In the rows, 128 means zero.
The rows of A fall into a few groups, and each row is roughly a mix of its group's hidden directions; some rows fit no group.
A:
[[ 80  71 151 147 126 147 118 114  97 134]
 [134 146  79 164 146 167 103 111  98 107]
 [ 82 119 143 149 185 134 101 127 144 159]
 [159  85 139 133  73 128  98 157 111 136]
 [ 99 128 148 157 123 128 126 100 158 194]
 [147 107 127 135 137 110 143 104 156 201]
 [ 96 146 163 119 132 127 143 158  65 147]
 [168 115  79 139 120  94 137  97 148 161]
 [115 161 144 133  76 133 143 161  82 108]
 [ 80 136 159 170  85 138 144 129 117 154]
 [141 151  92 136 114  66  97 111 106 109]
 [113 144 180  84 123  84 148 123 104 131]
 [129 131 118 125  84 154 169 142 111  71]
 [123 137 104 181 129 115  64 137 147 127]
 [ 82 103 184 150 138  98 141 127 149 141]
 [158 147  90 148 110  76  93 118 130 154]
 [115 144 112 150 166  81  94 139  95  97]
 [165 151  97 128 133 143 123 148 113  62]
 [145 127 102  98 124 162 166  80 142 160]
 [179 113  69 146 110 139 149 149 115 122]
 [161 119 108 137 188 153 107 162 150 143]
 [104 102 136 140 110 113 187 125  80 110]
 [103  90 175 159 156 115 142 146  93 140]
 [138 141  90  87 130 170 166 122 164 116]
 [151  86 126 118 157 140 154 169 119  80]
 [ 87 143 161 141 141 110  79 148 122  88]
 [ 81  87 151 150 166 165 143 138 120 124]
 [161 145 129 102 141 114 138  84  81  90]
 [ 77 147 112 176 120 108 127 104  88 131]
 [134  86 100 109 153 176 118 115 165 152]
 [180 143 124 105 140 129 122 105  86  80]
 [106 102  99 159  95 140 129 120  70 106]
 [127  90 110 164 154 134 178 151  97 108]
 [168 140 148 108 139 121 116 179 176 146]
 [190 113 125  97 121 172 122 108 138 152]
 [106  97 166 130 112 162 132 121 153 184]
 [184 103 166  81 128 140 118 122 116 111]
 [155 120 137  80 142  61 129 136 140 128]
 [104  95 119 163 111 124  91 168 145 169]
 [ 93 147 141 172 160 184 113 133 133 131]
 [127 121 122 109 105 143 182 140  99  73]
 [160 108 105 103  92  81 129 142 106  91]
 [110 138 170 127 161  99 157 126 184 119]
 [135 148 135 154  95  66 113 153 103 150]
 [ 88 158  85 148 129  83 149 111 110 112]
 [ 89 130 141 167 121 193 126 140 137 109]
 [133 128 112 105 105 108  72 104 122  76]
 [129 133 184 110 114  88 119 112 172 152]
 [174 175 132 121 161 116 110 169 123 151]
 [158 148 151 141  72 105 112 173 131 121]
 [128 118  78 135 163 183 113 125 124  99]
 [147 115  90 131  67 100 131 155 111 102]
 [205 141 122  99 133 107 105 142 128 128]
 [106  88 158 119 125  68 135  91 136 133]
 [ 87 112 135 109 126 119 127  81 184 111]
 [ 94 150 175 121 111 109 132 100 135 180]
 [ 68  88 149 126 128 145 166 105 119 115]
 [ 90 124 199 119 130 103 139 120 144 150]
 [134 200  94 113 132 155 124 147 124 109]
 [152 145 111 108  96 179 161 112 125 167]
 [126 133 113  81  97 104 177  93 144 114]
 [ 88 128 139 169 148 116  76 147 133  96]
 [140  99 164 167 107 105 137 121 184 125]
 [149 112 131 155 147 174 110 172  92 153]
 [167 115 101 132 173 105  79 136 143 149]
 [122 116 117 117 131 162 144 161 198 147]
 [161 143 142 155 145 119  70 171 112 129]
 [163  97 172 140 149 121 145 164 116 168]
 [110 118 121 124 127 139 158 149  92  58]
 [145 156 140 121 138 180 150 111 167 170]
 [119 138  67 141 121 152 146  86 103 102]
 [112 131 179 109 103 124 191 121 142 130]
 [156 113 106 114  71 144 152 149 126  84]
 [116 146 180 141 134 182 140 108 103 103]
 [ 85 136 103 164 159 157 121  87 101 125]
 [ 96 103  95 136  86 127 146  87 125  90]
 [164  87  86 118  87 115 107 155 137 140]
 [ 98 167 116 130  92 101 144 111  87  93]
 [164 144 154  89  99 145 175 119 157 140]
 [149 151  79 130 153  76 101 120 139 106]
 [150  87 127 121 121  59 117 101 123 143]
 [ 64 109 156 165 119 144 125 154 144 144]
 [106 135  92 124 130 190 139  83 139 114]
 [167 152 105 132  94 110  82 118 167 112]
 [ 81 130 113 116  79 160 126  91 117 104]
 [ 93 130  95 153  72 166 128 121 149 129]
 [105 103 135 135 121 112 193  97 126 165]
 [ 97 109 190 106 173 112 126 128 142 133]
 [128 137  97 162 158 179 113 166 101 117]
 [116  95 152 168  99 174 140 129 166 121]
 [151 163  76 127 108 120 106 137  83 105]
 [126 123 147  80 169 170 125 138 151 164]
 [144 145  51 134 156 125 117 103 127 134]
 [173 129 112 149  87  95 132 175 109 119]
 [119 101 180 120 136 107 139 109 186 141]
 [160 109 114 127  85 162 175 128 157 108]
 [ 97 174 140 124  84 127 139 133  75 125]
 [143  94 126  68 163 111 150 117 130 160]
 [ 94  95 111 133  85 106 135  83 105 104]
 [192  91 106 114 134 145 160 149 144 130]
 [120 128  95 151  80 120  89 108  86 111]
 [134 166  94  93 186 122 141 137 148 116]
 [137 146 112 143  67 150 114  94 122 169]
 [125 131 192  80 138 128 139 120 145 161]
 [ 68 148 144 140 169 123 147 110 116  94]
 [115  95 133 170  93 158 154 118 168 103]
 [ 92  84 175 117 124 167 141 127 154 143]
 [169 116 111 106 177 169 100 128 153 131]
 [160 137 135 111 190  87 130 153 133 150]
 [116 135 103 154 155 148 108  81  76 113]
 [ 84 111 163 155  96 101 160 105 124 103]
 [179 145 170 122 116 158 119 113  87 107]
 [156 116 149 138  55 139 106 117 134 151]
 [ 89 125 166 122 158 115  91 110 165  97]]

Here is one row of each group, with its name. Which group are the others in?
[182 120 101 123 127 143 123 114 165 178]
(9)
[145 156  66 104 122  90 119 110 110 108]
(13)
[149 163  96 129 150 142 134  66 104 146]
(69)

[ 73 148 165 148 143 145 152  91 118 144]
(69)
[139 135 113 154 118  98 131 175  68 145]
(9)
[106 106  93 135 152 170 173 122  91 119]
(9)
[161 131 163 126  77 140 148 178 132 121]
(9)
[112 146 190 157 101 169 136 144 119 126]
(69)
[159 106 179 108 163 156  94 129 113 112]
(69)
[138 116 139 148 164 189 146 169 145 138]
(13)
[ 83 133 152 136  91 107 180 111 103 132]
(9)
[157  80 135 160  77 133  99 120 123 148]
(13)
[116 187 106 152 108 114  87 127 113  98]
(13)
[156  93 124  87 189 121 143 115 139 138]
(9)
